In the data rows, the value 500 means zero.
Some points, each followed by its number:
ndarray[458 429 596 659 654 458 612 683 547 505 559 220 524 464 405 671] 0
ndarray[575 528 933 759 337 485 846 648 327 543 374 928 588 657 776 669] 1
ndarray[584 473 678 702 680 312  39 574 701 592 671 244 576 537 452 767] 2
ndarray[660 500 429 692 711 340 475 537 572 587 671 230 600 576 228 729] 3
ndarray[429 577 163 211 344 687  88  26 429 408 339 574 423 565 382 481] 4
ndarray[596 409  50 755 634 301 819 531 536 493 654 111 604 355 386 439] 5
ndarray[386 640 511 550 445 561   7 404 569 571 404 326 353 528 512 809] 6
ndarray[362 556 408 474 307 658 362 560 225 568 343 573 401 557 553 838] 7
ndarray[640 436 587 536 715 403 951   0 578 471 665 412 621 405 665 365] 8
ndarray[557 410 624  97 655 576 701 434 412 331 645 669 623 312 351 431] 9
ndarray[527 438 461 575 619 359 733 906 528 503 626 354 566 390 616 537] 10
ndarray[586 431 469 404 679 394  62 563 402 437 623 522 627 366 364 516] 11
ndarray[592 447   0 377 652 408 312 557 424 399 645 715 632 385 581 381] 12
ndarray[432 409 463  92 598 561 574 310 301 375 519 654 583 319 548 274] 13
ndarray[520 445 964 391 651 386 375  73 533 429 654 632 584 337 581 666] 14
ndarray[591 431 458 542 654 637 733 848 688 327 591 795 586 343 204 195] 15
ndarray[396 583 999 644 332 630 933 961 395 617 341 721 396 586 390 525] 16
ndarray[654 422 333 613 618 309 453 499 625 395 669 403 651 514 908 445] 17
ndarray[389 374 574 210 619 526 572 514 607 413 569 443 562 322 234 235] 18
ndarray[403 441 813 311 509 617 110 202 702 337 414 535 409 359 740 185] 19
ndarray[343 508 566 441 321 594   0 865 592 547 322 563 361 571 633 686] 20
ndarray[447 516 545 523 353 593 224 320 348 539 316 711 384 570 323 518] 21
ndarray[662 524   0 827 613 334 120 485 568 565 657 514 638 623 511 782] 22
ndarray[587 596 579 624 534 324 171 738 693 677 605 163 575 651 691 710] 23
ndarray[600 541 450 474 547 627 655 490 462 459 477 607 541 432 179 294] 24
ndarray[337 424 245 472 376 613 459 472 428 419 377 738 355 404 647 467] 25
ndarray[563 517   0 691 550 321 589 999 799 606 649 388 584 561 492 538] 26
ndarray[703 495 333 598 346 420 261 445 526 407 497 323 665 567 598 616] 27
ndarray[463 416 415 626 471 606 230 727 443 320 398 568 421 359 684 193] 28
ndarray[490 576 255 773 407 435 199 999 768 655 530 217 462 593 401 615] 29
ndarray[589 452 571 562 469 614 630 276 108 277 459 556 549 407 672 477] 30
ndarray[433 502 777 194 405 611 312 524 408 338 350 624 400 521 226 455] 31
ndarray[576 402 101 475 623 359 564 429 551 417 640 256 619 414 352 576] 32
ndarray[383 413 810 441 380 632 999 999 384 352 384 446 405 368 624 475] 33
ndarray[622 466 569 388 636 357 612 484 544 508 616 724 600 382 477 634] 34
ndarray[326 608 849 555 387 642 495 472 633 448 345 520 357 521 116 268] 35
ndarray[411 567 521 478 322 672 397 434 551 458 305 681 378 616 538 529] 36
ndarray[520 422 537 525 642 417 289 461 288 462 691 644 556 398 389 573] 37
ndarray[346 540 999 649 363 619 359 438 440 584 350 554 360 661 680 687] 38
ndarray[464 404 570 217 491 653 300 702 465 303 371 712 445 392 378 163] 39
ndarray[454 404 372 562 653 379 226 830 692 415 589 136 502 511 688 639] 40
ndarray[375 609 561 643 298 662 789 796 421 550 330 842 358 568 728 377] 41
Which point above is nearest to each new point, looking only along the 5 directions in which the numbered points spread most? Its number follows each.
ndarray[582 422 354 463 681 409  89 522 618 471 625 365 595 348 372 340] 11
ndarray[486 580 362 839 494 392 953 818 467 678 590 561 555 680 673 607] 10
ndarray[497 401 528 258 698 373 168 328 431 527 599 518 568 364 642 701] 37
ndarray[416 577 921 224 338 664 585   0 677 505 342 730 393 630 471 596] 19
ndarray[643 447 374 802 671 346 734 121 620 505 661 156 647 602 537 577] 17
ndarray[384 552 484 333 311 640   0 422 521 493 330 623 342 596 737 537] 21
ndarray[384 629 663 448 490 630 475 685 432 553 337 259 353 492 282 525] 35
ndarray[652 578 119 857 502 339 514 955 687 657 624 191 605 596 481 729] 26
ndarray[424 597 408 407 337 593 716 999 548 660 326 784 356 628 513 646] 41
ndarray[407 626 267 538 303 673 586   0 297 495 293 671 364 570 272 471] 25
ndarray[395 595 664 592 380 566 543 512 365 588 400 413 349 672 431 931] 38
ndarray[537 494 840 389 607 370 557  66 570 478 637 878 590 365 376 187] 9
ndarray[600 401 608 176 601 431 646 738 689 400 640 594 591 320 588 325] 24
ndarray[620 527 499 473 323 479 999 561 387 503 449 439 587 598 478 416] 34
ndarray[326 609   0 705 468 633   0 325 276 686 330 426 339 513 170 339] 4
ndarray[382 441 312 368 355 649 496 829 643 319 334 352 405 497 509 455] 28
ndarray[428 568 705 999 336 625 298 945 574 561 370 534 396 637 207 710] 20
ndarray[639 474 655 433 610 337 436 902 472 580 671 335 623 562 985 635] 0
ndarray[701 483 970 384 474 478 672 361 188 433 545 644 666 612 776 290] 30
ndarray[636 401  49 153 650 423 670 144 613 319 661 580 612 383 437 361] 12
ndarray[637 360 576 677 652 395 586 624 525 308 612 410 633 574 694  94] 34
ndarray[402 559 999 530 336 633 414 688 599 642 347 531 395 655 505 653] 38
ndarray[405 447 753 720 433 506 857 270 556 601 337 445 392 576 875 873] 1
ndarray[648 409 709 510 707 383 322 527 780 497 651 278 636 415 317 511] 3
ndarray[592 399 318 506 680 347 541 764 523 405 702 381 610 397 706 302] 32
ndarray[457 558 571 679 528 347 427 811 387 686 633 516 525 500 250 634] 0
ndarray[505 476 547 539 660 365 700 264 512 574 613 270 572 386 478 827] 34
ndarray[554 612 800 484 540 400  66 656 468 686 590 543 589 653 347 628] 6
ndarray[516 568 663 704 488 335 867 343 558 638 611 475 568 658 540 722] 34
ndarray[342 591 454 698 431 490 479 320 860 580 417 552 343 413 569 580] 37
ndarray[562 438 999 466 649 539 766 235 472 296 610 592 597 375 529 343] 9
ndarray[655 550 658 394 328 446 929 999 377 512 441 698 617 672 636 340] 33
ndarray[554 515 198 684 561 344 671 525 894 688 607 368 558 615 780 513] 17
ndarray[642 492 226 615 677 351 874 527 612 561 690 414 620 519 333 657] 5
ndarray[373 561 594 596 318 649 650 451 458 585 283 461 374 616 891 508] 7
ndarray[399 486 316  58 370 678 630   0 503 416 386 485 411 575 456 334] 13
ndarray[644 504 763 725 334 442 630 742 701 503 430 354 598 626 779 542] 0
ndarray[397 561 367 642 482 641 616 287 262 538 332 484 366 514 358 364] 25
ndarray[653 403 388 447 543 337 716 999 340 438 605 531 614 589 472 468] 10
ndarray[348 604 657 788 290 650 561 448  90 531 336 531 363 571 558 350] 36
ndarray[652 425 439 740 616 325 797 800 720 443 633 201 612 516 494 475] 10
ndarray[637 487 479 318 632 619 348 368 284 431 600 970 640 292 250 298] 13
ndarray[361 463 158 622 611 423 486  76 487 627 549 677 385 429 184 457] 37
ndarray[595 449 244 471 657 646 741 455 345 363 597 319 587 375 299 205] 24
ndarray[355 593   0 548 313 681 194 817 394 398 305 809 411 539  70  79] 28
